One turn moves each row of this set onto another row. After a few examples, where does it send each row asked below?
q706: [-14   2 -23  12  -3  -1  -6   1  -8  -2 -26   2   3]
q91: [ -7  14  -5  11   6   3  10 -21  -6  21 -19 -18 -18]
q978: [  5   2  -3   3  -9  21  26  10  -5  18  15 -12  18]
q983: [  9  -4  -6  10  -8  21  28   5 -11  17   6 -15  13]
q29: [ -2  -7   2  -3  10  15  30   1  -4  19  16 -28  -2]
q234: [-13  12 -20  20  -7  -6  14 -12 -15   8 -18 -15  -7]
q798: [-11   4  -2 -11  12 -11  -1 -19   0  -5 -18  -5 -16]
q528: [  5 -24  -3   4  13  17  20  -3  -7  13   1 -20  -4]
q721: [-16  14 -12  -1  -9   2  -6   9   8  -7 -10  15  13]
q187: [  8 -11 -10  10  -5  25  22   7 -15  10  -3 -11  16]
q839: [-18  30  -2  -2 -16  -4  13   1  10  -1   8   5  10]
q683: [-22  23   1 -19  12 -13   9 -12   3   0  -3 -16 -13]
q588: [ -9   1   8 -13  10  20  28  11   1   6  22 -18  11]
q154: [-18  36   4  -2   2   3  20 -12   3  19   1 -20  -9]
q880: [-14  15   3  -9   7  17  -7   1   7 -12 -21  14   7]
q457: [ -5 -11   8 -14  12  26  17  13   1  -8   9  -4  15]
q282: [-23  22   4 -22  13  -9   6  -8   4 -13  -6  -7  -5]
q432: [  4  -8  -9   3  -3  27  16  16 -10   8  -1  -6  22]
q581: [ 3  0 -5 -1 -7 25 18 18 -3 12 10 -7 23]
q239: [ -5   1  -7   7  10  11  -7 -13  -4   2 -33   2  -8]
q539: [  3 -26   0  -4  13  24  12   4  -4  -2  -3  -6   7]
q129: [-22  36  10 -14   3  12  10   2  10  -1   1   0   7]
q940: [-16  10   2 -18  12  -7  -1 -12   2 -17 -17   1  -7]
q437: [-16  29  -7  11 -15  -8  25 -11  -3   8   3 -12  -3]
q382: [-14  11  -3 -11  12 -15   5 -20   1   5 -10 -16 -19]

q706 moves to q839
q432 moves to q978
q880 moves to q154
And these:
q528 moves to q457
q382 moves to q940

One turn moves each row of this set onto another row. After a few examples, where does it send each row asked below?
q260: [ -1  11  -1 -24  -7 -17  22  -6 -12  25   5  20   5  -9  19   7  20  -6
  -1 -15  -9  14  -3  -6   0   2 -20  20  45  -9  -4  16  -9 -13 -12  13
 -18  -7  -8   2  -9 -11 -34 -21  -5  -7  10  -8  13]
q372: [ -8  -7 -14  -6   8 -16   4   7   7  25 -17   6   6 -19   0 -17  -1  11
 -11  -6  -3 -38 -21   9 -30  -7  -3  12  15 -21 -17   6  17   5  17   0
  11 -19  19  -9   2  10 -15 -60  -9  -3 -19  11  -5]
q881: [-17  -7  23  10  19   0   1   6 -11  37 -27   7  10 -18   8  15  -2   8
 -12  15  10 -37  -8   6 -19   0  -3  15  22  15   0  27 -27  -7   7  -7
  -8  -7  21   4 -15  -2 -20 -20 -21 -17  -3  21  23]
q936: [ -3  12   8 -13   4  -8  22   1  -7  36   8  24  11  -2   0  22  22  -6
   3  -9  -9   0  -8   2  -4 -19 -25  13  17  -1  -8   8 -20 -19  -5  -1
 -22 -15 -14  -3   3   3 -21  -7 -18  11  18  11  13]
q550: [ -1  10   1 -19 -10 -11  20  -8  -6  25   6  18   8 -15  22   8  24  -6
   1 -12  -7  13  -2  -3   3   2 -26  20  43  -8  -7  17 -13 -14 -11  15
 -15  -8 -10   1  -5  -9 -32 -19  -7 -10  13  -9   8]
q784: [-23 -14   8  -1   6 -16  -7  -3 -11   1  14  -2  -2  -4  18  -7 -10  -5
  10  18   4 -12 -14  16  -2  -9   4  16  12 -17   4   6  14  11  43  -4
 -17   4 -25  -6  -5 -21   1 -43 -11   0  -4  13  -1]
q465: [ -2  11  -2 -28  -4 -17  19  -3  -3  26  10  15   5 -14  20   9  23 -10
  -3  -7  -6  10   1  -7   1  -5 -18  24  42 -14   4  17 -19 -16 -13  19
 -15   0  -9  -2  -4  -6 -36 -15   4  -6  12   0   9]
q595: [ -3  13   7 -17   8 -12  23   2  -8  37   8  24   9   1  -1  23  21  -7
   2  -8 -10   0  -8   0  -6 -20 -22  14  18  -3  -5   7 -19 -19  -5  -1
 -24 -13 -13  -3   1   3 -23  -6 -15  13  16  13  15]
q513: [-17  -7  23  10  20  -1   2   6 -14  36 -28   7   9 -14   8  15  -4   8
 -12  12  10 -35 -10   5 -20   2  -2  15  23  15   0  27 -24  -6   7  -8
  -9  -8  21   5 -17  -3 -20 -21 -22 -15  -5  21  25]
q278: [-22 -13   7  -3   8 -16  -9  -2  -5   1  17  -5  -3  -6  18  -6  -9  -7
   9  22   6 -15 -11  16  -1 -13   5  19  10 -20  10   7   7   9  41   0
 -15   9 -25  -8  -2 -18   0 -39  -6   0  -3  17  -4]
q538: [-22 -14   8   0   5 -12  -9  -4  -3   2  16  -4  -1 -10  19  -6  -7  -5
  10  23   6 -15 -12  18   0 -11   1  18   9 -18   6   7   7   9  42   0
 -14   6 -26  -8  -1 -18   2 -40  -9  -2  -1  14  -6]
q59: [ -2  12   8 -13   4  -9  22   1  -9  37   8  25  11   0   0  22  21  -5
   3 -10 -10   2  -9   1  -5 -18 -25  12  18  -1  -8   7 -17 -18  -5  -2
 -23 -16 -14  -2   1   2 -22  -8 -19  12  18  10  14]
q933: [-13 -17  -9 -20  -5  -1   3   6   2  20 -15   3   1 -17  34 -15 -19   4
   5   0 -26 -25  -6   7   3  -2 -14  24  12 -20  15  32 -25   4   4  31
   0  24  -7   0  -4  -3 -10 -49   6  -2 -17   2  17]
q492: [ -1  12  -2 -29  -2 -20  21  -3 -10  26   7  17   4  -8  18   8  19  -8
  -2 -12  -9  12  -1  -9  -1  -3 -16  22  45 -12   2  16 -12 -15 -13  16
 -18  -3  -8   1  -9  -9 -37 -18   1  -4   9  -2  13]
q66: [ -4 -30 -20 -12   6  -8   8   3 -13 -10 -30  13  -4  -8   4  -1  11  -3
  -6  20   7  -5 -24  29 -18 -32  -7   2   9  -3 -17  21   5  -9  28  -6
 -13  -3  -6 -19  -6  20 -18 -26  -4 -17 -11  -8   6]
q303: [-22 -14   9   1   4 -12  -8  -4  -6   2  15  -2   0  -8  19  -7  -8  -4
  11  20   5 -13 -13  19   0  -8   0  16  10 -17   3   6  10  10  43  -2
 -15   5 -26  -6  -2 -19   2 -42 -12  -2  -2  12  -4]
q327: [ -3 -29 -21 -15   8 -11   8   5 -15 -11 -30  12  -6  -5   3  -1   9  -4
  -8  20   7  -6 -23  28 -20 -34  -3   4  10  -4 -14  21   6  -9  27  -5
 -14  -1  -6 -19  -7  21 -19 -25   0 -15 -13  -4   7]
q831: [ -8  -6 -15 -12  12 -20   3   9   8  25 -15   5   4 -18  -2 -17  -2   9
 -12  -4  -2 -41 -19   7 -32 -12   1  15  15 -24 -11   6  14   4  16   2
  11 -15  20 -10   1  12 -17 -58  -4  -1 -21  17  -5]
q877: [ -4 -29 -21 -14   7  -7   6   4  -7 -10 -27  10  -4 -11   4   0  13  -6
  -8  25   9  -8 -21  30 -18 -36  -6   6   7  -5 -13  22  -2 -11  26  -2
 -11   2  -7 -21  -3  24 -18 -22   3 -16 -11  -3   3]
q575: [-13 -16 -10 -24  -2  -7   5   7  -5  20 -18   5  -2 -10  31 -16 -24   5
   4  -5 -29 -22  -8   3   1  -2 -10  23  15 -20  15  31 -19   5   4  29
  -3  22  -5   2  -8  -5 -12 -51   6   1 -20   2  22]
q859: [-17  -6  22   7  22  -4   3   8 -16  37 -27   7   7 -12   7  14  -5   7
 -13  12   9 -36 -10   3 -21  -1   1  16  24  14   2  27 -24  -6   6  -8
 -10  -6  21   4 -18  -2 -21 -21 -20 -14  -6  23  26]
q413: [-13 -18  -6 -13 -10   5   2   2   3  20 -17   4   3 -21  36 -15 -17   7
   8  -2 -27 -22  -7  10   5   3 -20  22  12 -16   7  32 -24   5   5  30
   2  20  -8   2  -3  -4  -6 -51  -1  -5 -15  -3  15]
q995: [-12 -18  -7 -13 -11   2   4   2  -5  20 -21   8   2 -15  35 -17 -20   9
   8  -7 -29 -19 -10   9   4   6 -19  19  15 -14   5  32 -16   7   6  26
  -2  15  -7   3  -7  -8  -6 -55  -5  -4 -17  -8  19]
q201: [ -8  -7 -12  -6   7 -11   0   7  18  26 -13   3   8 -27   2 -16   3   9
 -11   1   1 -42 -17  12 -28 -11  -5  15  11 -22 -14   7   7   3  16   6
  16 -14  17 -11   7  15 -14 -55  -5  -5 -15  15 -11]
q758: [-17  -6  22   7  21  -1   1   8 -10  38 -25   6   9 -17   8  15  -2   6
 -13  16  12 -38  -7   5 -20  -3  -1  17  22  13   3  28 -29  -8   6  -5
  -8  -4  21   3 -15  -1 -21 -18 -19 -15  -4  24  23]
q708: [-17  -5  22   5  23  -4   2   8 -13  36 -26   6   8 -14   7  15  -5   6
 -14  15  11 -38  -8   3 -20  -3   1  17  23  13   4  27 -27  -7   6  -6
  -9  -4  22   4 -17  -1 -22 -18 -18 -14  -5  25  25]
q483: [ -8  -8 -12  -3   5 -11   2   6  13  26 -15   5   9 -25   2 -16   2  12
 -10  -3  -1 -39 -19  12 -28  -7  -8  12  12 -20 -18   7  12   5  18   2
  14 -19  18 -10   5  12 -12 -58 -10  -5 -17  11  -9]
q318: [ -3  13   7 -15   6 -11  23   2 -10  37   8  25   9   1  -1  22  20  -6
   3 -10 -10   2  -9   0  -5 -20 -23  12  18  -2  -6   8 -17 -19  -5  -2
 -24 -15 -13  -2   1   2 -23  -8 -17  13  16  12  16]
q698: [ -4 -30 -20 -10   5  -5   6   3  -8 -10 -29  11  -3 -12   5   0  14  -4
  -6  23   8  -6 -23  32 -17 -32  -8   3   7  -4 -16  22   1 -10  27  -4
 -11  -1  -8 -19  -4  22 -17 -23  -1 -18 -10  -6   3]
q498: [ -4 -29 -22 -17   9 -11   7   5 -11 -10 -28  11  -6  -7   2  -1  10  -6
  -8  24   7  -8 -22  28 -20 -36  -2   5   8  -6 -12  21   1 -10  26  -3
 -13   2  -6 -20  -5  22 -19 -22   3 -14 -12  -2   6]
q732: [ -8  -6 -14 -11  12 -17   1   9  16  27 -12   2   6 -23   0 -16   1   8
 -13   1   0 -43 -16   9 -30 -14   0  17  12 -25  -9   6   8   2  16   6
  13 -12  19 -12   5  15 -17 -55  -1  -1 -18  19  -8]
q573: [ -2  13   8 -15   6  -9  22   2  -6  37   9  23  10  -2   0  23  22  -7
   3  -7  -9   0  -7   1  -4 -21 -24  14  17  -3  -5   8 -21 -19  -6  -1
 -23 -13 -14  -3   2   4 -22  -5 -15  12  18  13  13]
q233: [-12 -17  -9 -19  -6  -5   6   5 -10  19 -21   8  -2  -8  32 -17 -24   8
   7  -9 -30 -19 -12   5   1   4 -13  20  17 -16   9  31 -13   6   6  25
  -4  17  -5   3 -10  -9 -10 -55  -1   0 -19  -4  23]
q310: [-22 -13   7  -5   9 -19  -7  -2 -10   1  15  -3  -4  -3  17  -7 -12  -6
  10  19   4 -14 -13  15  -2 -12   6  17  11 -19   9   6  11  10  42  -3
 -18   6 -24  -7  -4 -19  -1 -41  -8   1  -4  16  -2]
q223: [ -1  10   0 -22  -8 -10  18  -5   0  26   9  15   8 -18  22   9  26  -8
  -2  -7  -5  10   2  -4   3  -2 -24  23  41 -11  -2  17 -20 -15 -12  19
 -14  -3 -10  -1  -3  -6 -33 -15  -1  -9  14  -4   6]

q513 moves to q881
q310 moves to q784
q327 moves to q66
And these:
q260 moves to q550
q201 moves to q732
q233 moves to q995

